In the data rows, the value 128 means zero.
Here are some points:
124 118 133 119 137 142 109 167 144 126 109 155 134 128 136 109 125 122 123 131 114 125 112 133 114 131 118 131 134 124 116 134 137 118 132 82 130 108 151 100 128 128 113 127 87 142 116 94
131 120 124 123 134 127 126 154 151 118 103 138 148 177 113 127 127 123 123 126 121 120 112 134 114 133 117 129 120 134 104 122 158 113 123 111 130 113 136 108 123 127 116 129 97 124 121 112
108 127 132 110 132 130 109 141 130 120 107 116 128 124 126 138 130 115 123 110 104 121 112 131 120 119 122 126 126 134 105 110 164 118 118 131 128 118 129 115 121 123 107 135 104 125 126 121
125 104 122 178 157 100 140 90 140 98 178 132 101 102 149 141 153 154 144 151 121 141 131 94 115 120 131 111 122 118 142 86 98 147 176 150 153 156 109 168 111 151 102 81 139 132 165 144
122 124 107 147 149 115 132 115 123 104 155 157 114 92 118 137 149 143 147 134 140 113 126 108 117 105 144 109 119 125 134 127 116 140 148 154 133 145 121 162 109 149 104 98 114 132 162 135
136 129 81 178 169 82 156 81 91 84 178 120 81 83 174 104 155 175 152 176 136 174 169 83 85 83 172 122 144 126 177 85 83 127 179 155 177 177 82 178 168 178 84 81 139 121 179 179
141 101 81 175 152 90 136 81 114 91 178 117 86 83 152 105 153 162 146 173 140 144 142 83 102 99 131 134 120 131 177 139 84 84 165 82 154 174 99 168 133 178 99 81 129 117 179 163
122 84 110 136 141 110 135 110 137 110 156 125 108 105 141 109 144 149 138 134 145 131 131 111 101 96 117 147 126 149 152 122 122 115 127 145 145 141 111 138 131 152 103 107 132 125 149 135
124 104 118 118 134 120 125 123 144 119 139 123 129 114 129 116 140 157 129 96 134 102 178 140 110 111 121 144 118 149 117 158 153 109 101 151 121 122 125 118 127 132 126 130 132 150 122 111
132 84 153 105 141 123 131 81 145 122 154 147 143 116 126 144 125 163 141 106 154 85 126 155 113 99 119 149 121 154 130 152 153 118 102 177 128 105 125 132 107 136 131 146 143 149 124 103
103 106 101 132 124 82 170 110 110 107 124 135 99 83 160 177 144 99 95 137 133 176 131 89 84 112 123 148 153 129 163 82 83 129 179 141 177 119 166 132 100 174 99 89 105 97 169 179
103 106 140 83 109 126 133 133 148 112 130 117 144 110 139 128 150 120 116 96 133 124 118 128 94 107 151 128 130 122 122 119 137 115 113 156 130 114 175 124 123 136 118 142 128 121 112 135
154 130 125 112 149 134 105 104 110 136 145 105 142 149 87 119 101 108 125 120 121 134 139 155 126 120 105 144 120 154 103 148 177 115 137 177 146 123 139 112 122 117 119 143 144 149 117 111
144 143 120 130 144 136 107 121 113 126 126 94 138 133 112 117 178 121 123 124 86 135 129 145 124 131 116 121 130 140 111 122 162 121 116 154 142 113 145 112 117 117 119 133 122 154 113 122
133 138 130 114 142 144 117 156 134 124 119 152 128 128 139 119 112 122 128 142 98 125 119 122 117 108 118 141 127 150 125 129 132 116 126 87 142 107 153 107 126 125 111 117 95 143 123 108
132 89 134 113 144 141 104 150 149 131 107 156 124 134 121 132 121 147 133 145 128 128 110 129 128 98 114 145 124 152 123 133 120 122 125 128 141 113 149 110 134 133 120 150 102 175 117 100
140 85 148 112 138 137 97 149 151 130 98 135 129 138 120 139 113 146 176 133 131 124 102 132 133 116 102 146 112 135 118 141 144 128 136 134 142 83 154 131 124 135 126 139 115 153 109 102
139 100 132 120 133 147 83 146 154 134 96 138 137 142 100 157 107 112 130 109 105 129 111 126 132 106 124 118 114 128 112 113 150 147 155 127 160 109 159 144 139 120 111 112 110 175 113 114
107 114 120 131 134 138 112 149 137 122 113 139 128 114 100 120 135 148 126 130 105 130 115 125 106 112 111 130 121 124 111 120 155 114 108 117 154 106 135 130 148 114 119 118 105 147 119 124
125 88 124 115 136 140 114 151 141 120 122 138 130 111 120 126 133 125 115 134 101 126 111 130 156 117 130 134 118 127 105 117 147 122 115 139 134 108 128 119 151 107 110 136 98 158 163 126
96 122 134 83 140 134 114 147 163 124 133 176 123 102 106 139 137 118 118 123 96 134 115 131 128 133 115 137 127 125 110 101 159 131 114 124 134 116 113 111 132 125 108 136 122 168 121 125
Then 16 other points, each followed by its number:
140 166 117 161 127 122 159 135 136 113 129 125 145 144 119 158 148 112 143 130 116 117 103 121 84 164 139 116 115 124 83 121 118 128 111 121 83 157 145 141 114 100 162 127 101 140 104 90 0
129 142 132 148 137 129 146 131 151 107 122 141 136 147 121 166 145 120 145 136 134 113 88 119 143 168 124 127 116 135 117 141 116 125 113 112 83 150 133 143 101 95 165 149 127 160 100 95 1
157 138 113 141 131 127 131 137 153 109 108 155 154 151 121 167 138 125 139 82 113 119 92 119 148 153 124 121 117 124 122 143 112 137 127 114 83 153 134 153 107 94 163 148 128 136 108 98 2
135 149 136 134 127 152 109 133 170 111 108 137 160 132 131 152 136 138 101 134 131 110 90 120 152 151 125 119 126 126 123 147 126 143 126 95 83 143 118 162 106 103 168 138 140 145 103 105 3
118 150 153 132 124 158 106 131 156 124 103 126 145 124 132 142 127 143 164 127 125 109 91 111 166 139 155 113 117 115 118 119 125 135 118 109 100 126 116 154 131 98 148 138 143 81 105 110 4
82 125 172 116 125 145 83 119 151 135 99 95 156 127 145 143 148 134 158 124 105 120 98 93 178 154 145 158 121 122 136 130 128 138 98 83 102 124 103 147 167 86 161 159 159 165 101 111 5
116 112 134 135 107 145 83 125 140 128 99 131 158 136 130 150 140 125 162 129 101 137 98 100 176 148 131 151 150 81 131 141 131 135 93 88 92 132 115 131 173 111 173 154 147 153 97 102 6
82 145 172 122 142 142 88 126 154 136 109 82 144 106 152 131 117 154 171 138 145 103 109 125 123 108 175 143 98 128 121 101 152 96 104 114 132 101 119 118 125 107 118 127 172 131 105 100 7
126 99 116 98 139 148 119 155 151 128 116 147 123 161 134 121 119 125 113 122 109 130 121 142 104 123 101 132 133 149 115 133 149 109 119 114 140 114 143 95 105 123 119 110 90 122 113 118 8
134 103 127 117 135 146 122 152 131 126 117 124 132 120 122 118 127 152 115 123 113 110 120 142 109 129 124 82 129 142 103 121 145 115 115 130 134 122 133 99 110 127 114 125 100 116 114 120 9
119 125 125 120 132 138 124 144 136 120 116 107 130 121 83 119 117 126 127 122 126 110 113 132 111 121 125 135 123 136 112 130 149 116 112 130 123 114 137 101 119 121 117 125 106 123 120 111 10
124 125 128 132 130 129 125 142 141 107 109 119 126 120 113 157 140 116 130 120 123 103 112 131 132 127 138 97 117 131 105 119 146 129 125 121 101 138 125 124 99 114 126 116 178 134 127 108 11
141 137 136 157 135 124 151 132 151 108 127 125 131 128 100 165 154 106 146 109 121 103 112 144 145 153 126 82 104 112 95 149 130 152 133 124 85 164 124 160 90 104 122 104 134 130 129 112 12
175 106 119 135 111 167 138 112 105 143 157 82 144 154 177 96 126 146 81 110 136 179 154 144 134 112 119 143 145 174 110 127 128 113 136 149 97 177 123 118 150 139 112 145 160 122 139 147 13
153 102 105 142 124 162 115 111 81 148 171 82 151 152 83 83 123 145 81 118 149 179 167 145 129 112 145 149 133 176 102 125 134 116 141 141 98 177 123 125 121 149 110 152 178 127 140 139 14
176 110 135 164 137 99 122 81 99 129 171 160 81 122 155 141 138 155 124 167 179 104 178 107 166 121 110 171 169 96 171 152 114 158 162 134 159 118 101 125 155 178 129 121 134 141 179 154 15
Which three of these numbered points are nearest to each point below by angle, seen from the average point of the first points? Their numbers follow each, nearest first.
91 88 175 109 132 152 117 115 144 121 132 136 130 83 147 113 127 175 169 126 166 85 113 114 136 83 164 138 95 110 128 165 135 109 114 162 150 100 104 143 133 111 143 158 161 108 156 105 > 7 4 5
120 94 124 112 115 161 152 150 115 141 133 102 113 148 116 92 101 139 100 128 121 125 141 154 97 118 103 107 127 147 108 111 122 107 120 136 131 141 106 113 116 130 120 142 110 111 111 126 > 9 8 13
119 129 138 167 121 82 177 81 131 163 135 147 81 143 162 143 120 125 117 176 179 138 175 113 178 174 83 176 180 96 149 156 98 177 179 159 150 88 84 117 166 138 161 143 125 113 170 179 > 15 13 6
145 144 114 163 145 118 153 107 139 95 164 142 103 108 115 157 163 106 149 146 108 113 118 110 115 127 156 82 129 113 137 133 125 152 168 136 109 172 108 178 113 138 106 81 108 138 171 131 > 12 0 11
143 126 161 132 102 123 137 145 140 108 119 91 167 150 128 141 125 138 122 95 114 134 101 121 126 129 117 129 132 123 125 93 139 113 144 99 100 134 176 117 92 132 119 135 94 118 125 133 > 2 0 3
177 126 94 162 147 105 130 108 139 84 157 114 117 109 103 137 162 108 158 163 129 107 109 102 128 158 165 82 107 110 147 128 88 129 118 158 98 172 123 178 96 122 124 101 136 127 172 128 > 12 0 1
140 145 104 156 134 95 142 114 136 98 169 150 101 99 121 136 145 140 157 151 122 119 128 98 120 132 153 114 119 116 159 135 101 137 145 146 136 158 120 164 116 159 103 92 129 123 169 137 > 15 12 0
145 176 126 168 81 82 146 147 91 178 84 176 116 167 164 161 83 81 129 82 163 122 156 177 178 177 83 112 180 81 166 82 94 166 115 104 150 83 176 84 178 178 178 119 88 142 121 165 > 15 6 2
